Each path below is one point turned by a fixed rotation once a step. After each direction that follows a path, write how fast that rotation turns it, in degrees per step (0 if it stays still).
Each turn is a multiple of 5 degrees from 10 to 175, or 0.
Each row of a path follows its step; steps can be skipped.
Path 1:
step 0: [  1  -6  -9 -15  18  -5 -12   8   7  -5 -22   4  -1  10  -5   8   9 -18
  -4   3 -22  -5  -3   0   5   0   1 -13   1   7  17 -17   6 -12  -4  11
   3   5]
step 2: [ -2   4   3  -1  18   1  -5  -4   1 -12  -7   7   5 -11  10 -14   1  -5
  -3  18  -8  12  -1   7  -5   7 -24  -3  -9  14  -2   7   9 -11  26  -3
  14  -7]
step 3: [-19 -10   4   7  14   3 -21   3   4   2  -5 -11  -6 -16   0  18   5 -14
  -3   9 -12  10   1  18  -1  13   2   8  -2   6   1  -1  23   4  -2   7
   7   0]
step 4: [ -3   4 -22  -8   9  -8  -1   9   6   2 -24   3   3  -7  18   8   6  -1
 -15  12 -12   5  14   8  11   0  10  17  -5  12   1  -1  -2  16   4  -6
  -8   2]
step 5: [-15  -3   3 -12   4  -5  17  -1  -1  13 -22   4   8   3  11  -6  19 -15
 -12   1  -5  12   1   4  -5  -3  10  -2  -5   4 -13  -5   3  -9   8  -3
  26  -5]
step 6: [ -6  -3   5   2 -12 -20 -11 -12 -17  -5  -1  12 -10  -6  11   1  13 -17
  -2  12 -17   0  16   0   3   3  -1   5  -2  15  -2  -6   7 -15   0  17
   8  -8]
step 7: [-10  -3 -11 -10  10 -13 -24  -2  -4   6  -9  -1  -3   7   0 -12  13   9
  -2   2 -27  -6   3  19   8   0  -6 -11  -6   7   9 -10   1   2   8   2
   5  15]
step 8: [ -6 -14   0  -7  28 -15   7  -9  17   1 -11   3  12   4   3  -2  -3   0
  -1  20 -22   8   7   1   5   1   2 -15  11   0  -6   5   6   4  -6  11
   3  -8]
step 9: [  1  -1   6   1  14  -1  -6 -14   1 -18  -9  23  12  -2   6  -2  14  -8
 -18   0 -14   8   7   2 -16   1  -9  12   8   4   3   9  18   8  13  -1
   9   0]
step 10: [-25 -10   3   2  11 -14 -13   1  12   3   4 -11  -3 -18  14   8  17  11
  -5   0  -7   5   3  -2  -4  -3  -7  12  -9  11   2  -1  16  -8  18  -6
   5  -3]
[-1  0 -3  2  0 -5  5  0  3  4 -1  2  0  3 -1 -5 -4  4  3  3  1  2 -4  1
  6  1  4 -3  0 -1 -7  3 -2  2  9 -4  1 -1]
115
[ 5 -6  4 -3  1  2 -2 -3  4 -4  1  1 -1 -3 -6 -5 -4  3  0  5 -3  4 -3  4
 -2 -7 -1  4 -2 -2 -2 -2 -3 -1  0  4 -1  5]
55
[ 5  1  0 -2  2 -5 -3 -2  0 -1  3  1  5  1 -5 -1  2  1  3  4  0 -3  0  4
  2  4 -9 -9  8 -2  2  2  0 -1 -1  0  1 -1]
55
[ 3  1 -1  2  6 -5  3 -3 -5  1  3  1  0 -7 -1  3 -5  2 -5  3  2 -4  6 -2
  0  3  2  3 -2  0 -2  2 -5 -1  0  7 -4 -4]
155
[ 1  0  0  1 -3  1 -8 -2  1 -3  2  1  3  5  1 -6  0 -5 -2  2  3 -3  8  1
 -1  0  3  4  1  3 -1  4 -5  4  3 -6 -4  3]
140
[ 1  4  1  9 -1 -1 -2 -3 -3 -1  0 -9 -2 -1  5  0 -1 -3  1  0 -2 -2 -2  3
  4 -8 -1 -1 -1 -3  2  7  0 -3  3  2  3  2]
90
Path 2:
step 0: [  8   7  -5  -8 -13  -1   6  -5  -8  -7   0 -24   3  14   5  10  17  19
  34  -4   4  10   2  -2 -11  -7  -1  -4  -7  -5 -11  -9  -4   7   1   6
   0  11]
step 1: [  2  -7  -4   3   1 -12 -12  -9 -13  -3  24   1 -24   7  12  -8   1  10
  22   6   7   9  -1   6  -3 -14  19  10  13   3   2   5   8 -17  -2   0
   2  -1]
step 2: [  7  26   4   8   7  -3   3   1  -9 -20  17  -7  -8   9   0  -6   3   8
  21 -20 -13   3  15  -2   0  -1  -1  13 -13  -7   0 -13   8  11 -10  -2
   3   8]
step 3: [ 18  15   7   7  11   2 -24 -11  -4 -10   7   1 -22  -2   6  -5  -5  14
  -7   5  -4   8 -16   4 -13 -15  10   3   8  -2  12 -16  -3  -4   8  11
   0  -1]
step 4: [  0  20  10   6  12  -6  -3  -3  17  -8  17 -20  -5  13   4  14  10  -5
   3  -7 -21   0 -14 -10 -12  12  -9  17   1  -7   6   0   6  -4  -6  -4
  -2   9]
step 5: [ -5  16   9  -4 -11  10 -14 -12   2   0   8 -21  -3   9  -1 -12  12   9
   3  -3  10  -3 -18  -1 -14 -12  -1  -5  11   1  -4 -15 -22 -10  15   6
  -5  10]
step 6: [ -4   6   3   6  -6 -13   3   1   3 -18  20 -23  -8   9  10  15   2   6
  10   0   6   0  -6 -17  -8   8  11 -12  16  -4  -6  14   6 -19  -7 -10
   8   6]
step 7: [ -9   6   6  11  -3   2  -1   4  -5  -3  18 -12  11   5  -8 -20   6  10
  29 -11   3   7  -3  -1  -1  -8  18  -7  -1  -7  -6 -26   4  -6  15  -3
   0  -4]
step 9: [ -6   4   7   5   9   2 -26  14   6   7  10   2  -7   4  11  -1  14   0
  29 -11 -21  16  -1   0  -2 -10   6  14  -2  -7   8 -13   6  -4   5   0
  -1   7]
step 10: [ 10  14   4   5   2  20 -15  -7   3 -16   7  -5 -15  14   0 -10  -2   7
  12  -5  12   6  -1  -5 -22  -2 -12  13   3   5  14  10 -11   7  -6   4
  15  13]
[-3  3 -5 -1 -3  4 -2  3 -4 -6  7  3 -5 -2 -3 -4  1  0 -2 -2  1 -4  7 -2
  3 -3 -1 -7  4  1  1  3  1  0 -1 -6  3  2]
80
[-8 -7 -3 -4  0  4  0  0 -1 -2  4 -3  6 -4  2  2 -2  3  4 -1  0 -3 -2 -4
  0  1  6 -2 -2 -6 -2  4 -2  2  3  5  3 -1]
45
[ 1  2 -4 -5  7  3 -3  4  5 -1  1 -3  0  0  1 -3  5  1 -3  8  3  6 -2  2
  4  1 -1  0 -3 -6 -1  2 -2  2  0 -5 -3  3]
70
[  0  -3  -2   3   2  -2   2  -1  -1  -1  -2   1  -3   6   1   1  -2  -2
   2  -2   3  -2  -4  -2   1  -5  -1   2  -6   4 -10   4  -4  -3   5  -5
   3   5]
70
[ -1   6 -10  -3  -1   0   0   2   1   5  -5   0   0   4  -2  -3   0   1
   1  -1   2   0   0  -3  -3   1   5  -2  -2   5   3  -7  -1   5   6   3
   0   1]
155
Path 3:
step 0: [ -4   3  12  33   0  14 -11  16  -3  -5  -1   2   3  -7 -13  -6   7  17
   3  -4  -7  -5  -4  12 -15  11   0  -7   8  22   0   4  18   7   3  11
  -9   3]
step 2: [  4  10 -17  12 -17  15   3   1  10   0  -4  -1 -13   6  -6  -8  18  18
  12  -1   2  12   8  11  11  19 -14  -7   2  -5   5  -1  -3  14   5  15
   0  21]
step 3: [  8  27  11  11  -7   7   2   4  -3   9  -8   1  -2 -12   8   2  -3  26
  -1   6  14  -3 -14   9   3 -16  -5   0  -4   0   6  -5   3  19  14  11
 -22   3]
step 4: [ -4  14 -23   5   1   0 -15  19  -4  13  -2  -8   9  -3   0   1  -2   7
  -6  -9  15  -6   5  11   8  10  10   1   3   5   1 -14  15 -13  15  21
  -9  19]
step 5: [ 13  -6  -2   8 -19  -4  -9  19   4  13  10  -1  -7  14 -11 -10  -4  26
  -8  20   4  -9   5  -4  11  -3  -2   4  11  -7   5  14  17   7  14   3
  -1   9]
step 6: [ -2  17 -10  -8  -3  -9 -15   5  -3   5  -3  15   2   3 -21  -3 -13  16
   7   0 -12   5 -11  15 -10   1   3  -4  16  -8   2  -3  -9  15  27  14
   2   7]
step 7: [ -9  14  -4 -11  -1  -7 -19  -7  -1  -3   1   2  -6   1 -24   9   8  18
   5   0  21 -18  13  -3  10  -3 -14  -5   2  17  12  -9  13  12  12   0
  -1   5]
step 8: [ -8  -8 -11  14   4   9 -15   0  12   2 -12  18  11   1 -13 -11 -11   6
   4   5   3 -17 -11   5  -3   1 -15  14 -17   1   6  11  15   6  16  11
  -7  17]
step 9: [  1   8 -19   1  -5  -3  -4  10 -13  12   1   8   5 -13  -7  14  10  19
  -2   4 -16 -21  -9   3  16   9  -5   3 -13  -1  -3   3  10  13  14   9
  18 -13]
step 10: [  1   7 -16  13  -6  -6  -2   8  -7   6 -14   9  -2   8 -33  -4   7  17
 -11  -9  10  11 -11  -7  11  12 -17  22   1   3   5  -7  -9   4  -1  -2
  -5  -1]
[-1  6  0 -1  5 -2  1  1 -7 -2 -4 -5  3  2 -3  2  7 -4  0 -2  5 -1 -3 -2
  1  0  3  3  5  4  4  3 -2 -4  5  0  0 -2]
120
[ 0  1 -5  0  0 -1  0  3  0  1 -2 -1 -4  7  5  4  2  2  1  7 -6  4 -2 -2
  2  3 -2  3  2 -4 -3  6 -4  2  2 -2  8  1]
95
[ 4  0 -4  5  5  2 -1 -3 -2  7  3 -2  1 -1  6  3 -3 -1  0 -6  4 -2  1  1
  7  1 -2  6 -3 -3  0  4 -2  3  0  3 -2 -5]
65
[ 3 -2  4  0 -2 -1 -1  3  7  9  0 -5  3  0 -1  0  3 -9  5  1  3 -1 -3 -5
 -4  1 -1 -1  0  1 -4 -5 -3  3  2 -2  3 -1]
0
[-2 -1  4  0  1  1  2 -3 10 -7  0  5 -2  1  0  5  4 -3  3 -3 -1 -5  3  6
  3 -3 -3  1  1  4 -1  3 -3  3  4  4  2  2]
60
Path 4:
step 0: [  3   2   9  11  -6  -3  13  -3 -18   0  -9   6  10   2  -2 -13   1   4
  -1   9 -22 -10   5  -2 -10  12  13   5 -16 -22   1  -3 -26  -1  -4   0
  -6   4]
step 1: [ -7   7   3  -5   3  -8   1 -10 -12  -6  10   5   8   2 -11  -9  13   0
   9   4   3 -17  -1 -16 -11   9  16 -18 -12   0  -1  11 -20  19   2  -6
 -12  -2]
step 2: [  9   7  17   5 -15 -15  -2  -2  -6  -3  19  15 -12   9 -14  17  10  -1
   3  12 -11  -1  -3  -8  -9   3   1 -16   8   8  -6  10 -16   3  -9   2
  -9   0]
step 3: [  1   2   8   1  -8  -9  -3  16 -13  -4   8   7   3  17   8  -4  -9 -19
 -10   3 -22   4   6 -15 -10   4  -9  -6   1  -2  -4  -8 -24   1  -9  -2
 -10  16]
step 4: [  2 -11  -6  13   8 -19   2  -8   6  -3   9   9  12  12  -1 -19   3 -16
  -4   4  -6  -2   1 -11  -5   0 -12   0  -9  -7   0  -1 -19  18 -10 -15
 -17 -11]
step 5: [  4  -5  16  17  -5 -20  16 -16  11   1   7   4  -2  -8 -14  -1  -1  -7
 -10   7  -1  -1  -9 -15   1   5   0   3 -18   8   4  17 -16   6 -15  -3
  -2  10]
step 7: [ 13  -8   2   1  -9  -9  -8 -10   1  10  10   4  -8   7  -2 -10   6   0
 -12 -13 -22  -5  11  -6 -10  17 -12  -4  11   0   8  -5   0   8 -23 -15
  -2  -9]
step 8: [  9  11  -1   9 -16 -15  18   2   1  -8  -4  10  10  -5   1 -11  -2 -10
  -9 -22  -2   2   9  -9  -3  17   2   5  -2   1  12   8  -2   0 -19 -18
  -9   8]
step 9: [ 10   9  11 -13 -13 -12   9 -15   6 -17  -4   0  -3   8   1   3   5  -4
  -8  -3  15  -6  13 -18  13  14  -4   6 -15  -7  -4  -2   1  19  -4 -10
 -15  -2]
step 10: [ -7  -8  11   3 -15 -11  -2 -13  -6  -3  10  14 -23   4  -2  11  -7   8
 -11 -10  -4 -24   1  -5   8  17  -4   6 -10   4  -1 -14   3   9 -10  -6
  -1   3]
[ 3  2  4  8  3  2 -2  2  0 -1 -3 -3  1  5 -1 -6 -1 -4 -2  2  4  0  0  1
 -4  3  5  2 -6  0 -2  4  7 -1  2 -3 -4 -3]
90
[ 3  1  1  7 -6 -2  1 -5  0  1  4  6  3 -1  0  4 -2 -1  5 -3 -3  4  0  7
  2 -4  2  0 -1  5  6  4  2 -2  1  1  0  2]
125
[ 1 -1 -2  1 -3 -2  4  5  3  2  5 -1  0  3 -5 -7 -6  1  5  0 -1  3  2 -1
  4  1  2  4  7 -6 -2  0  3  4  2  2 -3  4]
80
[-7  2  1 -3  3 -1  1  2 -3 -1 -3 -3  3 -3  2 -1 -8 -1  0 -6 -2 -1 -1  1
  1  2  1 -2 -2  2  0  5 -1 -4 -1  0 -5 11]
140
[  1  -2  -5   7  -2   3   1   1  -4   3  -1  -2   2  -2   6  -4   0  -2
   2  -2  -6 -11   3  -2   1  -4  -4  -3   0  -3  -1   1   3   0  -2   1
   2  -2]
100
[ 3 -2  1 -5 -2  4 -8 -4  2 -3 -1  2  1  7  3 -5  2  0 -2 -1 -7 -2 -1  2
  3 -1  1  4 -4 -2  2 -2 -1  3  5  3  2  6]
115
Path 5:
step 0: [ -2 -22  17  -2   9  -8   2  -1   1 -13   3  -8   1  -6  -3 -11   3  14
   5   6  -3 -21  10  12   4   8 -10   8   8 -12 -19 -11   3 -16  -7  -1
  -9   7]
step 2: [ -3   8   4   2 -17   2  -4  16  11 -20  15   4  11   2 -10   2  -8   1
   5   6   4   5  11  -5  10   0  -3   4   5   1  25   4  -1  -1  -6  -6
 -23  18]
step 3: [ 20   0  13   4 -11   3 -19  10  -3 -12 -11   0  14  -4  -2 -13  -2   3
  12 -13   9   2   3  -2  -4   4 -11  11  -8  17   2  -5 -14 -12  -4 -14
   3 -14]
step 4: [  4 -10 -14   1 -26  -4  -6 -16  -7  -8   9 -10   0 -10  -9   4  -7 -18
 -15  -1   1   0   9  -3   1   7   6   8  -2  16 -18   5 -13   3  11  -7
  -2  -6]
step 5: [ -1  -8  -9  -8   0   4  -6 -10  -3  -5   7  -6   2  -8  -7  11  18 -17
   1  -4  12   3 -18  17 -11  -9  -2  -9  -7  -6   3  10 -10  -8 -10 -23
 -12  13]
step 6: [ 10 -11   4  12  11  10 -19  -1 -10  -8   1  14 -12 -13   4   0   1   1
 -20   3  -5 -13 -16  13   8   3  -7   9 -11  -2   6   5  -6  12 -19   4
  -3  -1]
step 7: [-15   5   2  13   8   9 -19   0  -7  -1  15  -1   2  -5   3  -2   5  -1
   1  -6 -11  -6   9  24  -6  16  13   8  28  -8  -3   6  -5   4   7  -2
   5  -4]
step 8: [  9  18  -5 -14   3  -5 -15   1   4 -12  17  10  -1   8  11  18   0   9
   1   0   7  14 -12   5   6  10 -13  -6  16  -1  -4  13  -7  -6   9   7
  13   8]
step 9: [ 17   3 -13   6   7   0  -6   5   7  -6   2   9  17   4  -8  15   1   1
   0   0  -5  10   3  -9   0  -9  -6   6   3  -6  25   4  -4  26   8  -4
   7 -20]
step 10: [ 15   6  -8  -7   1   2   4  -5  -3  10   4  20  -1   0  -7  -4  -8 -10
   4  -9  -6  19  16  12 -18  -6  15   8  -4   4   2  -5 -15 -12 -10  10
  11 -15]
[ 3  3  2  3 -1 -8 -1  5  2  3  4  2  3  7  0  0 -5  0  5 -2  0  1  6 -4
 -2 -2 -4  0  0  2 -1  4 -7  4  1 -2  1  2]
55
[-4 -1  6  7 -1 -5 -2 -2  7  0  3  0 -6  3  3  0  6  3 -2  5 -1 -5 -3  8
 -3 -1 -3  0  2 -2  1  1  2  1  1  3  1  0]
55
[ 2  8 -4  5  2  0 -2  2  5  0 -1 -5 -5 -2  1 -2  1 -3 -6  3  5  0  5 -4
 -2  0  1 -2 -3  1  0 -3 -2 -6 -2 -4 -3 -4]
45
[ 0 -2  1  5  2 -1  0  0 -6 -5 -7  1 -2  1 -2 -3  1  1  0  0  1 -1  9  2
 -2  0 -2  7  1 -2 -1 -6 -2  2 -5  1  7 -2]
110
Path 6:
step 0: [ -2  10  -6  -5  -4   1   5 -11  13  16 -10  13 -27  -5 -10 -15  -3  20
 -12  -4   0  -2  -3   9  -4 -22  14   9  -3   8  10   6  -9  -7  -7   2
  -5  11]
step 1: [ 11  -9  12 -19  11  12  -3   4 -11  -5 -11  -3 -18 -20  -9   7   8   7
  -4  10  -2   4  11   9   9   3 -11   7   8  -8 -18 -16  -4 -14  11  -6
  -6  11]
step 2: [ -1  15 -11  -7  -8   3  -5  -1   1   9 -10   6 -12 -16  -8   4 -17  14
  -2  -6  15   7   9   0  -2   7 -12   4  -3   8  19  21  -9 -15 -17   3
 -14   4]
step 3: [ 18   2  -1  -1  17   1  -7   7 -10  -5  11  -7  -3 -15  12  -2  -4  -2
 -10   2 -12   2   1   8  -6  -5 -21  17  19  18 -14 -13  -5 -15   5   0
 -15   0]
step 4: [ -4   3  -7  -9  -4   1  12  17 -10  -4  -5  13   1  -4   6  -1  -6  14
  12  -9  -6   9  13  13  -7  12  -6  20  -7  11  12  23   8  13 -13   3
 -12  11]
step 5: [  3  11   3   1   9   5   5  -7   0  -7  18   9 -15 -14   6 -14  16   7
  -4  -2 -22   4   3   2   2 -23  -1   7   8  22  -2 -13   2  -3 -13 -12
  -3 -10]
step 6: [ -3   0  13  -7  -7   9   9  18   1  -1 -23   3  -2  -6  -9  -1  10  23
  14 -11 -13  13  15  12   2  -8   3  16 -10   3  -2  10  -9   2  14   7
   6  12]
step 7: [ -1   4  -4  -9  10  17  -4 -20  -2  -9 -12   9 -18 -14  -3 -14   6  11
 -14   8  -1   4  -3 -11  14 -21   8   5  13   2   8  10  -5 -14 -11  -7
  -9  -5]
step 8: [ 11   9  -1  -3   4   6  -9   8 -13  -1 -15  -5   1 -20 -16   8   2  23
  13  -2  -1  13  10   7  -6   3 -20   1  11  -6  -8  -2   0 -15  11  16
  10   5]
step 10: [ 18   7   2   9  18   4   1  11 -20  -2  12   1   1   6   2  -8  -3  19
  13  -1 -14  -2   8  11 -19  -5 -18   8  14   5  -8   3  15  -9   2  10
   0 -10]
[-2  2  4  3  4  1 -8  0  2 -1 -6  5  0 -4  2  3 -3  0 -1  5  2  1 -1 -1
  5 -1 -3  0 -3 -6  7 -3 -3 -3  4  2 -1  0]
60
[ -2   1 -10  -4   3   1   1  -6  -5  -3   1   5  -2  -2   1   2   2   1
   2   2  -2   0   0   4   1   3   1   0   0  -8   0  -4   6   2  -3   0
   2   4]
110
[-4  0  2 -5  1 -4  3  0  4  1 -3  2 -3  0  0 -9  9 -1  1 -5 -1  1 -2 -4
  2 -3 -3  4 -5 -3  1 -3  3  2  2  3  1 -2]
55
[  5   4  -2  -4   6   0  -2  -1   5  -3  -3  -2  -3   6   5   3  -1  -5
   3   0  -1   3   1  -4 -10   4  -5  -1   0   2   2   0   1   0  -1   2
  -3   0]
55
